One turn moves each row of this set onto another row. After a few examples, where does it send each row asked below?
baz: [ 1.77, -1.17, -3.52,  4.08, -0.38,  1.51,  1.99, -0.53, -2.94,  0.72,
  2.83,  0.08]
bez: [ 2.25, -0.90, -3.88,  2.61, -0.67,  3.54,  1.14, -0.37, -1.62,  0.93,
  2.15, -1.32]
Fari: [-0.17, -0.08, -2.55, -2.78,  0.37,  0.15,  4.89,  1.28,  0.99,  0.79,
  5.13,  0.73]
ruriv: [ 0.58, -3.35,  1.57,  1.23, -1.28,  2.06,  0.18, -2.49, -1.00,  1.31,
  4.34,  2.05]
Vilof: [-0.67, -2.85,  1.84,  1.00, -0.87,  2.42,  3.51, -0.18, -1.01,  0.35,
  4.43,  2.44]
Sinu: [ 1.16, -0.29, -2.79, -1.07,  1.71, -1.63,  4.28,  3.29,  0.44,  1.46,
  5.13,  0.29]
Busus: [ 2.87, -1.72, -1.48, -2.15, -2.42, -4.53,  3.57, -0.31,  1.76, -1.45,
  2.48, -1.62]
lovo: [ 3.03, -0.87, -2.50, -1.77, -2.73, -3.95,  3.59,  0.78,  3.12, -0.08,
  3.80, -0.41]
rela: [ 1.68,  0.22, -3.46,  2.19, -0.20, -2.18, -0.02, -0.72,  3.27,  2.70,
  1.06, -0.12]
kam: [-2.42,  0.22,  2.03,  2.12, -1.23, -0.34,  3.97, -1.83,  0.54, -0.96,
  3.84, -2.06]
butan: [ 0.34, -2.53, -0.53, -0.71, -3.23, -2.64, -1.14,  4.75,  0.68,  1.09,
  3.71, -3.17]
sov: [ 2.32, -1.50, -4.09,  1.88,  0.37, -1.97, -0.79, -0.56,  2.41,  0.93,
  0.45,  0.57]
Tez: [-3.59, -2.68,  2.01,  1.31, -0.99, -0.76,  3.11, -1.10,  0.09, -1.87,
  2.43, -1.96]
bak: [ 3.00, -2.18, -1.59, -2.09, -2.60, -2.50,  4.42,  1.02,  2.47, -1.74,
  4.78, -2.51]
ruted: [ 0.35, -4.17,  2.13,  1.13, -0.17,  1.39,  2.33, -0.61, -1.22,  2.42,
  4.72,  2.04]
gif: [ 0.64, -3.58,  3.01,  1.77, -1.08,  2.05,  1.41, -1.33, -0.26,  0.45,
  2.55,  1.78]
fup: [ 0.98,  0.33, -1.76, -2.25,  1.29, -1.76,  4.39,  1.78, -0.20,  0.91,
  5.11,  1.20]
vupum: [ 1.71, -0.62, -3.41,  4.46, -1.91,  1.82,  2.54, -0.23, -1.11,  2.15,
  1.65, -0.28]
rop: [-3.53, -1.33,  2.19,  1.57, -1.86, -0.92,  3.12, -1.63, -0.56, -0.45,
  4.41, -2.09]
Fadur: [-0.56, -2.56, -2.07, -0.62, -3.51, -3.61, -1.58,  3.67,  0.52, -0.51,
  4.32, -1.98]
dopof: [-0.07, -4.84, -0.66, -1.98, -1.15,  1.37, -0.76, -0.16,  0.76,  1.08,
  3.76, -5.21]
dib: [ 0.85, -2.78, -3.26,  2.18, -0.29, -1.99, -0.89, -0.35,  2.27,  1.88,
 -0.56,  0.64]
Puno: [-1.28, -1.81, -0.54,  1.33, -3.49, -2.84, -1.13,  3.55,  2.01, -0.34,
  4.64, -3.30]
limi: [ 0.80, -4.88, -0.87,  0.29,  0.96,  0.24, -1.32,  1.11,  0.19,  2.09,
  3.31, -5.25]
menek: [ 3.26, -1.97, -3.05,  3.39, -0.76,  2.18,  0.29, -0.59, -1.16,  2.78,
  1.47, -1.59]
zoru: [-0.87, -3.00,  0.61,  0.61, -3.25, -2.45, -0.67,  3.27,  0.54, -1.22,
  3.54, -4.62]
devi: [ 3.04, -1.52, -1.05, -1.53, -2.36, -4.17,  2.95, -0.30,  1.41, -1.85,
  5.52, -2.90]
sorad: [-0.12, -5.14, -1.87,  0.06, -0.92,  1.00, -1.59,  0.05,  0.64,  1.01,
  4.10, -5.27]

sov goes to sorad
butan goes to gif
ruted goes to Busus
Where do these go?
Fadur goes to ruriv
zoru goes to Vilof
dopof goes to kam
Fari goes to rela

